128 stands for zero in the data rows.
Here is a table of points, one per row:
array([184, 161, 121, 150,  96, 125, 145, 135, 117, 127, 168, 102, 153, 125,  85, 153, 134, 141, 133, 146, 131, 134,  96, 140, 130, 146, 102, 106, 163, 130, 142, 134, 148, 145, 166, 129, 139,  82, 149, 108, 161])
array([ 83,  87, 123, 176, 129,  93, 155, 149, 121, 109, 119, 122, 169,  87,  96, 107, 107, 114, 118, 143, 115, 170, 117,  97, 144, 160, 118, 128, 123, 132, 123, 136, 108, 131, 106, 150,  88, 151, 151, 117, 125])
array([123, 125, 139, 107, 116, 116, 153,  89, 107, 161, 147, 143, 104, 131,  98, 116, 105, 118,  59,  99, 150, 106, 154, 120, 160, 161, 106, 147, 115, 135, 112, 133, 141, 132, 119, 114,  73, 155, 143, 144, 154])
array([109,  84, 140, 125, 119, 140, 121, 137, 116,  87, 172, 143, 108,  97, 150, 154,  99,  84, 112, 139, 141, 139, 100, 158, 109,  95, 130, 114, 109, 131, 113, 130, 119, 151, 167, 128, 105, 119, 143, 170, 146])
array([173, 140, 101, 149, 138, 139, 108,  97, 130, 103, 125,  84, 132, 113, 119,  82, 116, 158, 138, 136, 144, 176, 175, 149, 101, 136, 162, 159, 117,  94,  87, 119, 140, 135, 135,  85, 170, 160, 120, 158, 111])
array([160, 134, 146, 125, 118,  81,  80, 131,  94,  90, 162, 107, 112, 151, 110, 120, 153, 121, 172, 132, 109,  91, 150, 148, 123, 140, 130, 125, 113, 115, 156, 133, 129, 110, 106, 156, 102, 147,  74, 124, 109])
array([137, 155, 132, 129, 157, 123, 122, 141, 114, 140, 100,  94, 108, 130, 123, 117, 104, 131, 161, 154, 131, 141, 183, 180, 148, 117, 135, 124, 115,  65,  65, 113,  77,  85,  73, 143, 154, 119, 144, 152, 216])
array([107, 114, 153, 110, 123, 156, 173, 161,  99, 105, 116, 162, 116, 102, 122, 114, 143, 150, 126,  99, 167, 125, 141, 121,  79, 177, 113, 105, 141, 101, 161, 135, 103, 122, 143, 101, 121,  97, 122, 123, 134])
array([124, 125, 122, 110, 129, 141, 133, 150, 119, 130, 136, 147, 135, 121, 115, 125, 119, 111, 111, 139, 123, 128, 124, 115, 137, 128, 131, 126, 129, 135, 145,   0, 143, 121, 135, 129, 125, 129, 125, 119, 128])
array([139, 120, 118, 140, 171, 140, 140, 127, 142, 174, 119, 121,  90, 107, 102,  81,  87,  88, 117, 108, 105, 117, 110, 137, 130, 127, 184,  99, 158, 163, 146, 142, 103, 120, 125, 115, 116, 106, 111, 121, 111])
array([147, 127, 131, 170, 145, 145,  95, 106, 145, 127, 110, 115, 114, 147, 121, 139, 131, 126, 191, 109, 145, 129, 144, 108,  84,  85,  92, 133, 144, 119, 142, 120, 155, 119,  91, 111, 101, 132, 182, 129, 119])
array([193, 135, 100, 147, 142, 139, 134, 108, 140, 120, 103, 119, 137, 134, 164, 131, 136, 150, 126, 132, 137, 137, 125,  99, 148,  91, 128, 136,  56,  94, 167, 137, 107, 122, 143, 138,  98, 108,  97, 132, 145])
array([ 89, 123,  93, 145, 157, 133, 130, 140, 166, 142, 182, 145, 136, 156, 163,  83, 107, 162,  97, 122,  86,  93, 133, 113, 106,  97, 120, 148, 174, 108, 101, 144, 152, 119, 117, 135, 116,  97,  88,  88, 124])
array([110,  99, 111, 106, 112, 169, 150, 127, 138, 123, 158, 153, 119, 129, 127, 141, 121, 125, 142, 122, 109, 142, 152, 140, 193, 119, 165, 171, 167, 121, 152, 144, 107,  79, 147, 122, 129, 161, 154,  94, 115])
array([102, 191, 134, 133, 134, 144, 111, 137,  95, 125, 124, 151, 152, 147, 153, 150, 109, 148, 130, 159, 150, 142, 129, 138, 104, 162, 178, 120, 113, 155, 144, 134, 140, 141, 138, 155,  85, 132, 149, 124, 117])
array([167, 132, 139, 142, 128, 101, 156,  73, 124, 109,  86, 137, 119, 151, 150, 151, 117, 154, 120, 121,  94, 112,  92, 147,  91, 144, 115, 151, 149, 117, 114, 117, 117, 121, 136, 171, 146, 128, 150, 151, 107])
array([122, 185, 139, 125, 150, 128, 137, 114,  98, 123, 133, 141, 130,  69, 144, 138, 159, 105, 118, 134, 149, 145, 103, 163, 143, 114,  91, 163, 132, 132, 150, 141, 150, 144,  91, 133, 135, 124, 123, 113,  94])
array([117, 116, 116, 151,  90, 155, 153, 159, 156, 173, 142, 127, 148, 113, 140, 142, 120, 131, 119,  92, 108, 108, 119, 176, 136, 144, 115, 102,  98, 144,  98, 120, 115, 101,  99, 100, 133, 152, 108, 116,  99])
array([120,  95,  94, 123, 173, 158, 110, 129, 149, 152, 128, 140, 172, 131, 122, 147, 118,  69, 126,  96,  97,  81, 157, 120, 119, 160, 147, 172, 106, 128, 123, 152, 157, 155, 142, 143, 160, 108, 107, 104, 147])
array([118, 135, 127, 134, 123, 141, 118, 171, 124, 101, 117, 134, 147, 121, 109, 113, 128, 154, 105, 143, 151,  84, 151, 128, 156, 111,  99, 134, 133, 194, 150, 132,  88, 132, 153, 127, 143, 127, 158, 178, 111])
array([110, 102, 111, 120, 142, 141, 126, 136, 147, 128, 139, 132, 138, 172, 130, 109, 229, 107,  96, 116, 124, 141,  91, 143, 147, 167, 158, 117, 145, 126, 122, 120, 109, 145, 102, 100, 110, 128, 157, 170, 139])
array([127, 122, 130, 131, 155, 148, 111, 111, 134, 111,  99, 100,  88, 130, 169,  94, 134, 150, 167, 143, 119, 134, 129, 126, 147, 154,  84, 102, 112, 148, 140, 138, 182, 105, 146, 139, 165, 158, 132, 123, 168])
array([154, 130, 173, 140, 145,  82, 118, 163, 121, 111, 109, 152, 128, 162, 149, 135, 108, 121, 126, 140, 157, 109,  96, 123, 161, 122, 125, 113, 127,  97, 123, 134, 132, 165, 146,  78, 145, 157, 144,  83, 105])
array([115, 104, 128,  70, 123, 104, 145, 161, 152, 173, 136, 128, 168, 158, 127, 101,  99, 133, 122,  91,  74, 149, 138, 156,  97,  96, 139, 148, 119, 128, 168, 157, 171, 129, 127, 125, 142, 132, 145, 136, 139])
array([128, 123, 159, 120,  95, 151, 127, 105,  99, 156, 107, 134, 112, 138, 131, 128, 146, 146, 166, 197,  86, 130, 148, 101, 129, 122, 121, 132, 110, 136, 113, 133, 131, 179, 117,  99, 117,  93, 121, 128,  98])
array([112, 154, 109,  89,  89, 102, 118, 111, 135, 119, 121, 100, 130, 143, 157, 115, 134,  91, 129, 111, 145, 151, 134, 125, 130, 135,  88, 103, 117, 142, 107, 120,  92, 127, 171, 143, 119,  96, 143,  94,  85])
array([129, 168, 133, 135, 109, 123, 115, 107,  96,  93, 118, 188, 141, 142, 105, 152, 139, 104, 122, 114,  96, 156, 117,  86, 129, 113, 116,  98, 131, 142, 110, 147, 136,  94, 138, 109, 152, 127, 106, 157, 142])
array([108, 144, 172, 116, 118,  99, 130, 135, 251, 132, 148, 144, 116,  87, 110, 162, 128, 123, 125, 141, 145, 131, 134, 108, 150, 156, 138, 121, 126, 114, 123, 123, 130, 128, 133, 130, 118, 113, 129, 165, 118])
array([142, 114, 130,  80, 128, 132,  82, 123,  96, 136,  92,  83, 155,  81, 141, 154, 138, 157, 126, 143, 138,  88,  93,  98, 119, 115, 143, 109, 153, 111, 106, 145, 147,  95, 135, 126, 111, 143, 129, 129, 119])
array([114, 158, 139, 136, 120, 116, 185, 141, 104, 125, 159, 114,  97, 114, 132, 131, 170, 136, 160, 104, 142, 106, 120,  72, 118, 101, 154, 122, 106, 150, 102, 132, 131, 151, 134, 160, 152, 152, 140, 125, 121])
array([140, 110, 160, 120, 141, 145,  91,  93, 142, 122, 120, 127, 111, 147,  80, 138, 156, 160,  95, 147, 165, 158, 116, 134,  88,  91, 119, 131, 100, 142, 118, 140, 110, 119, 115, 157, 157, 136, 107,  70, 136])
array([113,  98,  74, 118,  86, 127, 123, 155, 143, 168, 136, 139, 117, 164, 124, 119,  85, 104, 143, 140, 164, 128,  91, 113, 126, 139, 136, 172, 155, 141, 152, 145, 118, 128,  87, 140, 160, 123,  90, 145, 139])
array([108, 114, 128, 154, 123,  88, 131, 100, 111, 128,  94,  99, 124, 122, 154, 183, 144, 152, 126, 110, 129, 142, 160, 141, 141,  99, 140,  94, 169, 134, 149, 123, 134, 176, 142, 134, 136, 133,  81, 135, 140])
Along one direction, these points spread out more than along any other. Take the direction at right angles to it along which they spread out most. Then take the direction at right angles to both along which they spread out most. Go by this last direction. For each point below, how far along it does it lie, from 0 to 99? The average is 50, and the first point in the table lies past the average. One standard deviation of the points above along it is 16.
array([140, 110, 160, 120, 141, 145,  91,  93, 142, 122, 120, 127, 111, 147,  80, 138, 156, 160,  95, 147, 165, 158, 116, 134,  88,  91, 119, 131, 100, 142, 118, 140, 110, 119, 115, 157, 157, 136, 107,  70, 136]) -> 60
array([154, 130, 173, 140, 145,  82, 118, 163, 121, 111, 109, 152, 128, 162, 149, 135, 108, 121, 126, 140, 157, 109,  96, 123, 161, 122, 125, 113, 127,  97, 123, 134, 132, 165, 146,  78, 145, 157, 144,  83, 105]) -> 58
array([110, 102, 111, 120, 142, 141, 126, 136, 147, 128, 139, 132, 138, 172, 130, 109, 229, 107,  96, 116, 124, 141,  91, 143, 147, 167, 158, 117, 145, 126, 122, 120, 109, 145, 102, 100, 110, 128, 157, 170, 139]) -> 31
array([108, 114, 128, 154, 123,  88, 131, 100, 111, 128,  94,  99, 124, 122, 154, 183, 144, 152, 126, 110, 129, 142, 160, 141, 141,  99, 140,  94, 169, 134, 149, 123, 134, 176, 142, 134, 136, 133,  81, 135, 140]) -> 62
array([142, 114, 130,  80, 128, 132,  82, 123,  96, 136,  92,  83, 155,  81, 141, 154, 138, 157, 126, 143, 138,  88,  93,  98, 119, 115, 143, 109, 153, 111, 106, 145, 147,  95, 135, 126, 111, 143, 129, 129, 119]) -> 62
array([109,  84, 140, 125, 119, 140, 121, 137, 116,  87, 172, 143, 108,  97, 150, 154,  99,  84, 112, 139, 141, 139, 100, 158, 109,  95, 130, 114, 109, 131, 113, 130, 119, 151, 167, 128, 105, 119, 143, 170, 146]) -> 38
array([113,  98,  74, 118,  86, 127, 123, 155, 143, 168, 136, 139, 117, 164, 124, 119,  85, 104, 143, 140, 164, 128,  91, 113, 126, 139, 136, 172, 155, 141, 152, 145, 118, 128,  87, 140, 160, 123,  90, 145, 139]) -> 57
array([127, 122, 130, 131, 155, 148, 111, 111, 134, 111,  99, 100,  88, 130, 169,  94, 134, 150, 167, 143, 119, 134, 129, 126, 147, 154,  84, 102, 112, 148, 140, 138, 182, 105, 146, 139, 165, 158, 132, 123, 168]) -> 54
array([173, 140, 101, 149, 138, 139, 108,  97, 130, 103, 125,  84, 132, 113, 119,  82, 116, 158, 138, 136, 144, 176, 175, 149, 101, 136, 162, 159, 117,  94,  87, 119, 140, 135, 135,  85, 170, 160, 120, 158, 111]) -> 32
array([184, 161, 121, 150,  96, 125, 145, 135, 117, 127, 168, 102, 153, 125,  85, 153, 134, 141, 133, 146, 131, 134,  96, 140, 130, 146, 102, 106, 163, 130, 142, 134, 148, 145, 166, 129, 139,  82, 149, 108, 161]) -> 58
array([115, 104, 128,  70, 123, 104, 145, 161, 152, 173, 136, 128, 168, 158, 127, 101,  99, 133, 122,  91,  74, 149, 138, 156,  97,  96, 139, 148, 119, 128, 168, 157, 171, 129, 127, 125, 142, 132, 145, 136, 139]) -> 68
